Here are some rows, each followed by its group. Rows of different groups can look alike.
[-0.5  0.  -2.3 -1.9 -2.8  0.5 -1.2 -0.2  2.1  1.9  1.4 -0.1 -1.  -1.
  1.1 -2.4 -0.8 -1.2  0.8  1.8  1.8 -1.3 -0.5 -0.2] 1
[ 0.  -0.2  0.5  0.2 -0.4 -0.6  1.4 -0.3  0.   0.4 -1.2  0.6 -0.1  0.
 -1.4 -1.   0.2 -0.2  0.   0.3  0.5  0.6  1.1  0.2] 2
[ 0.4 -0.2 -0.7 -0.9 -0.2  0.2  0.6  0.2  0.6  1.9 -0.2  0.9  0.2  0.1
 -1.   0.  -0.1 -0.2  0.5  0.5 -0.4 -0.6  1.1 -0.1] 2
[ 0.3 -0.1 -0.8 -0.6 -0.5  0.7  0.7  0.4  1.   0.9  0.   0.6 -0.3  0.
 -0.7 -0.5 -0.4 -0.2  0.3  0.5  0.4 -0.6  0.6 -0.4] 2
[-0.6  0.   1.2  0.   0.7  0.2  0.  -1.1  0.5  0.1  0.6 -1.2  0.8 -1.3
  1.1 -0.1 -0.5 -0.7  0.   0.7  0.9  0.7 -1.4  0.1] 3
[-0.2  0.  -0.8  0.6 -0.6  1.2  0.6  0.9 -0.1 -0.3  0.   0.3 -0.7  0.8
 -0.5  1.1  0.2  1.1 -0.8 -0.5 -1.4 -1.   1.3 -0.9] 4
[ 0.4  0.3 -0.5  0.3  0.6 -1.3 -0.5  0.5 -1.  -0.3  1.1 -0.6 -0.1  0.6
  1.   1.6 -0.9  0.   0.6 -1.1 -0.7  1.3 -1.   0.8] 5
[-0.3  1.3 -1.  -1.4 -1.6  0.  -0.7  0.6  1.8  1.5  0.8 -0.7 -0.9 -1.4
  1.2 -2.3 -1.1 -2.1 -0.5  1.   1.7  0.2 -0.2  0.1] 1
[-0.3 -0.1 -1.   1.3  0.  -1.8 -1.6 -1.2 -1.1 -1.8  1.9 -0.8 -0.2  1.2
  1.2  0.1 -0.9 -0.9  0.9 -1.3 -0.8 -0.2 -1.1  1.1] 5
[-0.3 -0.5  1.2 -0.4  0.1  1.6  0.6  0.3  0.9  0.   0.5  0.4 -0.4 -2.
 -0.3  0.   0.5 -0.2 -0.5  1.2  0.2  0.8  0.2 -0.4] 6
[ 0.5 -0.2  0.1 -2.   0.3  0.1 -0.2 -1.6  0.8  1.1  0.6  0.4  1.1 -0.7
  0.5 -0.5  0.2 -1.3  0.7  1.   0.8 -0.7 -1.4  0.6] 3
[-0.7  0.2 -0.5  0.9 -0.6  0.  -0.6 -0.3  0.2 -1.2  0.6 -0.7 -0.9  0.3
  1.  -0.7 -0.8 -0.1  0.1  0.1  0.7 -0.1 -0.9  0.2] 7
[-0.6  0.5  0.7 -0.8 -0.1  0.3 -0.4 -0.4  1.6  0.7  0.4 -0.1  0.5 -1.2
  1.1 -0.4  0.  -0.4  0.1  0.9  0.5  0.5 -0.3 -0.7] 6
[-0.8  0.5 -1.2 -0.8 -1.8  0.7 -0.7 -0.5  1.6  0.7  0.   0.  -0.6 -0.5
 -0.1 -1.9  0.4 -1.1  0.1  1.3  0.8 -1.5  0.7 -0.7] 1
[ 0.4  0.2 -0.8  0.4  0.8 -2.5 -0.8  0.  -1.4  0.2  0.8  0.   1.   1.3
  0.6  0.6 -1.1 -0.3  0.9 -1.6  0.1  0.9 -1.   1.7] 5
[-0.1  0.3  1.5 -0.2  0.7  0.4  0.4 -0.5  0.   0.  -1.7 -0.5  0.9  0.2
  0.2  0.3  0.9  0.5 -0.7  0.7 -0.8 -0.5 -0.4 -0.5] 8
[-1.2  0.7 -1.   1.7 -0.9 -0.1 -1.   0.1 -0.1 -1.2  0.3 -1.2 -0.3  1.2
  1.2  0.  -0.1  0.5  0.  -0.2  0.4 -0.4 -0.6 -0.4] 7
[-0.5 -0.3 -0.9 -0.1  0.3 -3.2 -2.   0.4 -0.6  0.3  0.7 -0.8  0.4  0.3
  1.3  0.4 -1.5 -0.2  0.3 -1.9 -0.7  0.9 -0.3  0.3] 5
[ 0.   0.2  0.5 -1.4  1.   0.1 -0.5 -0.5  1.2  1.4 -0.4 -0.1  0.6 -1.6
  0.7  0.   0.  -0.8 -0.1  0.3  0.2  0.2 -0.6  0.2] 3
[-0.3 -1.4  0.5 -1.1  0.2 -0.1 -0.2  0.3  1.1  0.6  0.   0.4 -1.1 -1.9
 -0.1 -0.2 -0.2 -1.   0.   0.1 -0.4  0.7  0.6 -0.7] 6
[ 0.1 -0.6 -0.3  0.3  1.2 -1.2 -1.2  0.2 -0.8 -0.2  0.7 -0.2  0.9 -0.2
  0.9  1.5 -0.9  0.4  0.2 -1.8 -1.8  1.4 -0.7  0.6] 5
[-0.4 -0.4  1.  -0.3  0.3  0.1 -0.1 -0.9 -0.2 -0.3 -0.1 -0.3  0.5 -0.5
  0.7 -0.9  0.4 -0.9  0.4  0.7  0.1 -0.1 -0.9 -0.2] 3
[ 0.4 -2.7  0.   0.5  2.  -0.9 -1.3  1.2 -2.5  0.2  1.4  1.   0.8  1.2
 -0.4  2.1  0.2  0.6  1.8 -2.2 -3.3 -0.4  0.9  0.5] 9
[-0.5 -0.1  0.3  1.1  0.  -2.  -1.  -0.2 -0.5 -1.6  0.5 -1.1  0.4  0.6
  1.4  0.2 -0.9 -0.4  0.1 -1.8 -0.7  1.5 -0.4  0. ] 5
[ 0.   1.5  2.  -0.4  1.1  1.   1.2 -1.2 -0.7 -0.1 -1.7  0.7  2.8  1.
 -0.3 -0.1  1.4  0.7 -0.7  1.2  1.6 -0.8 -1.8  0. ] 8
[-0.3  1.   0.7  1.1 -0.1  0.   0.1 -0.5 -0.5 -1.2 -1.6 -0.5  0.5  1.3
 -0.1 -0.3  0.9  0.4 -0.9 -0.4 -0.1 -0.8  0.9 -0.8] 4
[-0.4  0.  -0.2  2.5 -0.4  0.6 -0.1 -0.6 -1.7 -2.2  0.7 -0.8 -1.   1.2
 -0.3  0.5  0.4  0.8  0.1 -0.6 -0.4 -1.1 -0.2 -0.1] 7
[-0.1 -2.7  2.1  0.1  2.  -0.9 -0.1 -0.9  0.3 -0.6  1.3 -0.5 -0.5 -2.8
  0.   0.4 -0.2 -0.2  0.3 -0.9 -1.7  2.4  0.5  0.7] 9
[-0.2  1.3  0.1 -1.2  0.1 -0.7  0.8  0.3  0.3  1.1 -2.   0.6  0.9  0.1
 -0.4 -1.1 -0.1  0.1 -0.8  0.4  1.3  0.1  0.   0. ] 2
[-0.8  1.3 -1.6  1.7 -1.2  0.4 -0.9 -0.4 -0.1 -1.1  1.  -1.4 -0.7  0.8
  1.5 -0.6 -0.9 -0.1 -0.1  0.   1.1 -0.6 -1.  -0.1] 7
[ 0.6 -0.6  0.5 -1.9  0.8  1.1 -0.2  0.8  0.8  2.  -0.1  0.6  0.  -1.9
 -0.1  0.8  0.1  0.1 -0.1  0.9  0.1  0.9  0.   0.2] 6
[ 0.1  0.6  0.5  2.8 -0.1  0.5  1.2 -0.5 -1.7 -1.9 -1.1  0.  -0.3  1.9
 -1.4  1.5  1.1  1.4 -0.4 -0.8 -0.7 -1.   1.1  0.1] 4
[ 0.4  1.5 -0.1  0.   0.1  0.8  1.5 -0.1  0.2  0.7 -1.2  0.5  0.5  0.8
 -1.1  0.2  0.7  1.4 -0.3  1.   1.2 -0.3  0.1  0.4] 2
[ 0.7  0.   1.3  1.4  0.9  2.6  2.6 -0.1 -1.2 -1.8 -0.1  0.6  0.   0.4
 -2.1  1.2  0.5  1.4  0.2  0.4  0.5 -0.8  0.3  0.2] 8
[-0.6 -1.2  1.9 -1.4  0.2  1.2  0.  -1.   1.5  0.7 -0.2  0.1  0.4 -2.3
  0.3  0.3 -0.1 -0.1 -0.7  1.4 -0.9  0.6  0.  -1.2] 6
[ 0.1  0.3  1.2 -0.8  1.4 -0.6  1.1 -1.7 -0.7  0.5 -1.1 -0.1  1.2  0.
 -0.2  0.1  0.2 -0.7  0.4  0.2  0.6  0.9 -1.1  0.6] 8
[ 0.1 -0.7  0.6 -1.2  0.6  0.8  0.2 -0.2  1.3  0.4  0.2  0.2  0.1 -1.2
  0.8  0.4  0.3  0.4 -0.6  0.6 -0.4  1.4  0.  -0.1] 6
[ 0.1  1.6  0.2  2.1 -0.8 -0.4  0.8  1.  -0.7 -1.7 -1.8  0.3 -1.1  1.6
 -0.8  1.   0.8  1.6 -1.5 -0.8 -0.6 -0.6  1.8 -0.9] 4
[-0.5 -0.1 -1.1  1.3 -0.4 -2.2 -1.2  1.  -1.2 -1.3  1.6 -0.7  0.1  0.8
  0.8  0.  -1.5 -0.3  1.2 -1.7 -0.4  0.7 -0.4  1.3] 5
[-0.8  0.1  0.6  1.1  0.1 -1.4 -1.1 -1.5 -0.8 -1.4  0.3 -1.6  0.4  0.6
  1.5 -0.1  0.  -1.1 -0.2 -1.  -0.1  0.8 -1.1  0.3] 5
[-0.8  0.8 -2.5 -0.2 -3.1  0.3 -0.8  0.6  1.9  0.7  1.2 -0.3 -2.3 -0.3
  1.  -2.  -1.3  0.   0.1  0.9  1.2 -0.2  0.8 -0.5] 1
[ 0.7  1.7 -0.4  0.1 -0.2  1.1  1.2  0.5  0.1  0.5 -1.4  0.6  0.9  1.
 -0.8 -0.1  0.7  1.6 -0.6  1.   1.1 -0.2 -0.1 -0.2] 2
[-0.7  0.3 -0.3  2.4  0.2 -1.   0.5 -0.3 -1.7 -1.7 -1.6 -0.3  0.9  2.
 -0.4 -0.2  1.   0.9 -1.5 -1.  -0.1 -1.1  1.1 -0.8] 4
[ 0.  -2.3  0.   0.4  0.2 -0.4 -0.5  0.5 -0.4 -0.2  1.2 -0.1 -0.6 -0.2
  0.2  0.9 -0.4 -0.7  0.6 -1.2 -1.4 -0.3  0.5  0.4] 9
[ 1.   0.9  0.1 -0.6  0.6  0.4  1.1  0.3 -0.1  0.6 -1.2  1.2  0.4  0.7
 -1.2 -0.8  0.5  1.1  0.2  0.8  1.3 -0.2  0.1  0.6] 2
[-0.1 -1.6  1.5  0.6  0.9 -0.3 -0.2  0.2 -0.6 -0.8  0.2  0.  -0.2 -0.8
 -0.4  0.8  0.2 -0.5 -0.3 -0.9 -1.8  0.8  1.1 -0.1] 9
[ 0.1  0.9 -0.9 -1.4 -0.6  0.2  0.5 -0.4  0.7  1.3 -0.3  0.8 -0.1  0.2
 -0.9 -1.3 -0.2  0.3  0.5  0.6  1.5 -0.7  0.   0.2] 2
[-0.8  0.5 -0.9 -0.1 -1.1  0.7 -0.6 -0.4  0.1 -0.2  0.9 -0.8 -0.4  0.2
  1.  -0.1 -0.1 -0.5  0.1  0.7  0.2 -0.3 -0.7 -0.6] 3
[-0.4 -1.2 -0.2  1.   0.9 -2.  -0.8  0.5 -1.7 -0.7  0.5 -0.7 -0.1  0.9
  0.2  0.8 -0.9  0.4  0.5 -2.3 -1.7  1.2 -0.6  0.6] 5
[ 0.6  0.6 -0.6 -0.4 -0.1 -0.7  0.8  0.  -0.1  0.5 -1.5  0.8  0.4  0.7
 -1.4 -1.   0.4  0.1 -0.5  0.1  0.8 -0.5  0.6  0.4] 2
[-0.1  0.3 -0.2 -0.9 -0.5  0.6 -0.4  0.3  0.7  1.2  0.7 -0.2  0.7 -0.9
  0.6 -0.5 -0.3 -0.5  0.5  0.8  0.6  0.1 -0.5 -0.2] 3
[-0.3 -0.1  0.5 -0.9 -0.1 -0.3 -0.5 -0.9  0.4  1.5  0.7 -0.2  0.8 -0.2
  0.9 -0.3 -0.6 -1.3  0.8  0.8  0.7  0.3 -1.3  0.5] 3
[-0.2  2.1  1.6 -1.4  0.8  0.1  0.2 -1.2  0.4  1.1 -1.7 -1.2  2.5  0.3
  1.3 -0.7  0.1  0.3 -0.8  1.8  1.8 -0.6 -1.9 -0.1] 8
[ 0.5  0.3  0.6  0.5 -0.2  0.7  0.8  0.7 -0.4  0.2 -1.9  1.3 -0.6  0.5
 -1.   0.8  1.2  0.7 -1.5  0.  -1.2 -1.4  2.1 -1.2] 4
[ 0.4  0.4  0.3  1.3  0.1  1.6  1.4  1.7 -0.8 -0.3 -1.5  0.9 -0.5  1.1
 -1.2  1.7  1.5  1.7 -1.1 -0.7 -1.6 -1.1  1.9 -0.8] 4
[ 0.  -1.2  0.3 -0.8  0.   0.8  0.3 -0.1  1.4 -0.1  0.7 -0.4 -1.2 -2.3
  0.2 -0.8 -0.2 -0.6 -0.3  0.9 -0.2  0.8  0.3 -0.5] 6
[-0.5  2.2 -1.5  1.3 -1.5 -1.  -0.9 -0.6 -1.  -1.4  0.3 -1.6 -0.4  1.6
  1.4 -1.  -0.9 -0.8  0.2  0.   1.5 -0.6 -1.2  0.4] 7
[-0.2 -0.8  0.8  0.   0.8  0.9  0.4  0.1  0.4  0.5  1.1  0.   0.1 -1.1
  0.4  1.  -0.6 -0.5 -0.3  0.1 -0.5  0.7 -0.3 -0.2] 6
[ 0.7 -1.1  0.6 -0.9  0.6  0.  -0.1 -0.7  1.1  1.2  0.5  0.  -0.3 -1.5
  0.4 -0.1  0.3 -0.8 -0.2 -0.1 -0.7  0.6  0.6 -0.2] 6
[ 0.3  0.6  0.7 -0.9  0.7 -0.2  1.  -0.2 -0.2  0.8 -2.   0.9  1.1  0.4
 -0.8 -0.7  0.5  0.6 -0.1  0.9  0.4  0.1 -0.7  0.8] 2
[-0.2 -0.8 -1.9  0.8 -0.5  0.2 -0.8  1.5 -1.1 -0.6  1.5  0.4 -0.3  0.5
  0.3  1.2 -0.4  0.5  0.7 -1.6 -2.  -0.4  1.1 -0.3] 9
[ 0.9  0.3 -0.2 -0.7  0.2  0.3  1.4 -0.3  0.5  0.8 -1.4  1.  -0.2 -0.4
 -1.8 -0.7 -0.1  0.4 -0.5  0.3  1.   0.9  0.5 -0.6] 2
[-0.3 -2.5  0.4 -0.4  1.2 -0.8 -1.4  0.2 -0.7  0.1 -0.4  0.4  1.  -0.3
  0.4  0.6 -0.1 -0.1  0.3 -1.5 -2.3 -1.   0.4 -0.1] 9
[-0.7 -0.1 -1.9 -1.1 -2.2 -0.2 -1.3  0.2  2.9  1.7  0.9  0.1 -1.8 -1.3
  0.3 -1.6 -0.9 -0.7  0.2  1.   0.7 -0.3  0.9 -0.9] 1
[ 0.1 -0.8  0.2 -0.7  0.7  1.2 -0.3 -0.1  1.   0.3  0.6  0.3 -0.1 -1.7
  0.1  0.8 -0.2  0.4 -0.2  0.5 -0.8  0.  -0.1 -0.5] 6
[-0.1 -0.1  1.5 -0.5  0.6  0.6  0.6 -0.6  0.6  0.4  0.2 -0.1  0.9 -1.1
  1.3  0.1 -0.1 -0.5  0.   0.8  0.5  0.8 -1.3  0. ] 3
[ 0.2  0.9 -0.3  1.6 -0.3  0.2  0.2  0.7 -1.1 -0.7 -2.3  0.3 -0.2  1.8
 -0.8  0.9  0.9  2.  -1.5 -0.8 -1.1 -1.5  1.5 -0.7] 4
[-0.5 -0.1 -1.2 -0.2 -0.9 -0.8 -0.6 -0.4  1.6  0.5  0.6  0.2 -1.  -1.2
  0.  -2.2 -1.  -1.2  0.1  0.1  0.8  0.5  0.4 -0.1] 1
[ 0.1  0.  -1.4  2.  -0.4 -2.6 -0.9  0.7 -0.5 -1.2  1.2 -1.  -0.7  0.3
  0.9 -0.7 -1.  -1.2  0.3 -1.9 -0.5  1.  -0.5  1. ] 5
[-0.1 -0.1  0.5 -0.1 -0.3  0.4  0.8 -0.1  0.  -0.2 -1.  -0.1  0.5  1.
 -0.4  0.3  0.5  0.3 -0.1  0.7  0.  -1.   0.3  0.2] 8
[ 0.5  1.2 -0.8 -0.5 -0.8  0.   1.2 -0.3 -0.7  0.7 -0.6  0.3 -0.3  0.4
 -1.1 -0.7  0.4 -0.2  0.   0.9  1.7 -0.2  0.2  0.5] 2
[ 1.   1.5  0.6  2.4  0.4  0.5  1.7  2.1 -2.2 -1.  -1.7  1.3 -1.4  2.
 -2.3  2.4  1.2  2.  -1.4 -1.5 -1.7 -0.7  2.2 -0.4] 4
[ 0.3 -0.3  1.1 -0.3  1.5  0.1  0.6  0.1  0.2  0.4 -1.  -0.2  1.5 -0.5
  0.3  0.9  0.8 -0.2 -0.2  0.3 -0.2  0.6 -0.3  0. ] 8
[ 0.3 -2.9  1.  -0.4  1.2 -1.1 -0.4  0.  -0.5 -0.1  1.3  0.8 -1.6 -1.6
 -0.8  0.9  0.  -0.3  1.2 -0.7 -2.3  0.9  0.8  0.7] 9
[-0.7 -0.5 -2.3 -0.8 -2.8  0.4 -0.6  0.5  1.4  0.7  1.2  0.4 -1.2  0.
 -0.5 -1.4 -0.2 -0.7 -0.1  0.6  0.3 -1.8  1.1 -0.9] 1
[-0.2  1.1  0.9 -1.4  1.1 -0.4 -0.5 -0.3  1.2  1.8 -1.3 -0.1  2.4 -0.3
  2.1 -0.2  0.9  0.  -0.7  1.   0.9  0.3 -1.8  0.3] 8
[ 0.7  1.1 -0.3 -0.3 -0.1 -0.4  1.  -0.1  0.   0.  -0.8  0.1  0.2  0.6
 -1.1 -0.6  0.7  0.7 -0.2  0.2  0.7 -0.2  0.5 -0.5] 2
[ 0.8  0.9 -0.4 -0.5  0.   0.   1.1  0.5  0.6  1.6 -1.7  0.9  0.1  0.1
 -1.2  0.  -0.1  0.4 -0.1  0.6  0.8  0.5  0.4  0.1] 2
[-0.1 -0.6  0.6  0.5  0.9 -0.1  0.4 -0.7 -0.6 -0.8 -0.5  0.5  0.   0.3
  0.   0.   0.2  0.6 -0.1 -0.4 -0.2 -0.6  0.4 -0.3] 8
[-0.3  0.6 -1.1  0.6 -0.3 -1.6 -1.2  0.  -0.8 -1.   1.1 -0.3  0.3  0.6
  1.6  0.2 -0.9 -0.1  0.6 -1.7 -0.5 -0.2 -1.2  0.4] 5
[ 0.1 -0.9  1.3  1.2  1.7 -1.7 -0.6  0.3 -1.3 -2.1  0.5 -1.3  0.5  0.7
  1.2  1.8 -0.8 -0.1  0.1 -2.2 -1.7  2.1 -0.6  0.1] 5
[-0.1  0.8 -0.1  1.   0.5 -2.4 -0.9  0.3 -2.  -1.5  0.9 -0.9  0.7  1.6
  0.9  0.7 -0.8 -0.2  0.5 -2.  -0.4  1.6 -0.5  1.1] 5
[-0.6 -0.8 -1.9 -0.6 -2.4 -0.7 -0.9 -0.1  2.1  0.2  0.6 -0.5 -1.9 -1.
 -0.1 -2.3 -1.1 -0.7 -0.2  0.1  1.   0.2  0.6 -0.2] 1
[ 0.5 -0.2  0.3  0.1  1.5 -0.5 -1.2  0.5 -1.8  0.1  1.3 -0.5  1.2  0.7
  0.8  1.9 -0.1  0.3  0.3 -1.6 -1.6  1.  -0.4  0.4] 9
[ 0.2 -0.2  1.5 -1.4  0.1  1.  -0.6  0.1  0.8  1.5 -0.1  0.4  0.6 -2.2
  0.4  0.9  0.3  0.  -0.6  0.2 -0.5  1.3 -0.3 -0.5] 6
Which 3 groups are nearest to each row below, nearest first, going by the distance to the centre of the group?
[-0.6 -2.1  0.6  0.   1.1 -1.8 -0.8 -0.3 -0.5 -0.8  0.6 -0.2 -0.1 -1.1
  0.4  0.  -1.  -1.4  0.7 -1.  -1.2  1.  -0.3  0.9] >> 9 5 3
[-0.6  0.5 -0.2 -1.3 -0.3  0.8 -0.3 -0.9  0.9  1.   0.7  0.1 -0.4 -0.3
  0.3 -0.9  0.1 -0.6  0.7  1.4  0.8 -0.8 -1.  -0.1] >> 3 6 1
[-0.7  1.   1.1  0.7 -0.3 -0.3 -0.3 -1.3 -1.  -1.2  0.4 -1.4  0.2  1.1
  0.9 -0.6  0.3 -0.1 -0.2  0.4  0.7 -0.6 -0.9 -0.3] >> 7 8 3
Which 3 groups are nearest to each row below, nearest first, going by the distance to the group's nearest row?
[ 1.1  0.9  0.8  1.2  0.7 -0.5  1.   1.2 -1.1 -0.4 -2.6  0.3  0.2  1.1
 -1.1  1.4  1.1  1.3 -1.4 -1.2 -0.8  1.1  1.5 -0.1] >> 4 2 8
[ 0.6  0.6 -0.4  1.3  0.5  0.   1.   0.7 -1.5 -0.7 -1.7  1.  -0.3  1.2
 -1.2  0.8  0.5  1.7 -0.7 -1.  -0.5 -0.2  2.  -0.8] >> 4 8 2
[ 1.2  0.6  0.2  0.7  0.3  1.3  1.7  1.3 -1.3 -0.4 -1.8  0.7 -0.3  1.9
 -1.6  1.7  1.5  2.2 -1.  -0.9 -1.6 -0.7  2.  -0.9] >> 4 8 2
Which 4 groups are nearest to each row below, nearest first, going by the distance to the centre of the group?
[ 0.4 -0.1 -1.1  0.2 -0.5  0.3  1.4  0.3 -0.8  0.2 -0.1  0.8 -1.3  0.7
 -1.8 -0.4 -0.1  0.1  0.1  0.2  0.3  0.3  0.8  0. ] >> 2 4 8 6
[-0.4  2.2 -0.8  1.1 -1.6 -0.6 -0.8 -0.3 -0.3 -0.4  1.2 -0.8 -0.9  0.6
  1.  -0.5 -1.  -0.4  0.2  0.   1.5  1.  -1.   0.2] >> 7 5 3 1
Which 4 groups are nearest to each row below, nearest first, going by the average distance to the group's rows?
[ 1.2  1.3  0.4 -0.5  0.  -0.4  1.5 -0.3 -0.2  1.1 -2.2  0.7  1.2  0.7
 -1.7 -0.2  0.3  0.7 -0.3  0.1  1.4  0.2  0.   0.2] >> 2 8 3 4
Which 4 groups are nearest to each row below, nearest first, going by the distance to the group's nearest row?
[ 0.8  1.4 -0.9  0.8 -1.   1.1  0.9  1.2 -0.5  0.  -0.2  0.7 -0.4  1.
 -1.2  0.3  0.7  1.5  0.2  0.8  1.  -0.5  0.6  0.2] >> 2 8 4 3
[-0.5 -0.4 -0.3  0.4  0.2 -1.8 -1.2 -1.2 -0.3 -0.9  0.9 -1.1  1.3  0.4
  1.2 -0.5 -0.5 -1.6  0.7 -1.5  0.   0.5 -0.9  0.5] >> 5 7 3 9
[ 0.   1.4  0.4 -1.9  0.3  0.4 -0.1 -0.5  1.1  0.9 -0.8 -0.1  0.9 -0.7
  1.3 -0.1  0.6  0.  -0.6  1.3  1.1  0.6 -1.2 -0.2] >> 8 6 3 2
[ 0.  -3.3  1.1  0.1  0.9 -0.7 -0.7 -0.3 -0.4 -0.3  0.9  0.3 -0.5 -1.1
  0.   0.4  0.1 -0.2  0.5 -1.4 -2.4 -0.2  0.8 -0.1] >> 9 6 8 5
[ 1.  -0.2  0.6  0.8  0.6  0.7  1.6  0.8 -1.4 -0.2 -0.4  0.3 -0.8  0.
 -1.3  1.2  0.8  1.6 -0.1 -0.4 -0.6  0.7  0.6 -0.1] >> 8 4 2 9
[ 0.5  0.3  0.8 -0.6  1.6  0.4 -0.6 -0.6  1.   0.   0.2 -0.7  1.  -0.9
  1.3  0.3  0.  -0.1 -0.3  0.6 -0.3  0.6 -0.6 -0.4] >> 3 6 8 7
[-0.3 -0.1  0.2  0.9  0.4 -1.1 -0.8 -0.3 -1.3 -0.8  0.6 -0.8  1.3  1.
  1.3  0.6 -0.6 -0.3  0.3 -0.9 -1.1 -0.2 -1.3  0.4] >> 5 9 7 8
[ 1.   0.6  0.9  0.9  1.   0.7  1.3  1.1 -1.2 -0.3 -1.1  1.1  0.2  1.4
 -1.   1.7  1.1  1.7 -0.3 -0.3 -1.2 -0.8  1.3 -0.4] >> 4 8 2 9
[ 0.1 -1.1  0.4 -0.2  0.5 -1.2 -0.6  0.3  0.3  0.2 -0.9  0.1  0.1  0.
 -0.1 -0.2 -0.2  0.3 -0.1 -1.  -0.8  0.9  0.8 -0.4] >> 8 9 6 2
Which 3 groups are nearest to each row below, nearest first, going by the average distance to the group's rows?
[ 0.   0.7  0.2  2.1 -0.2  0.7  0.4  1.1 -1.2 -0.5 -1.4  0.5 -0.4  1.6
 -1.   2.   0.7  1.8 -1.1 -0.8 -1.4 -1.4  1.6 -0.5] >> 4 2 7
[-0.8 -1.1  0.5 -0.4 -0.2  0.4 -0.1 -1.2  1.1 -0.5  1.  -0.8 -1.3 -2.
  0.6 -1.4 -0.4 -1.6 -0.1  1.   0.   0.6 -0.6 -0.4] >> 6 3 1
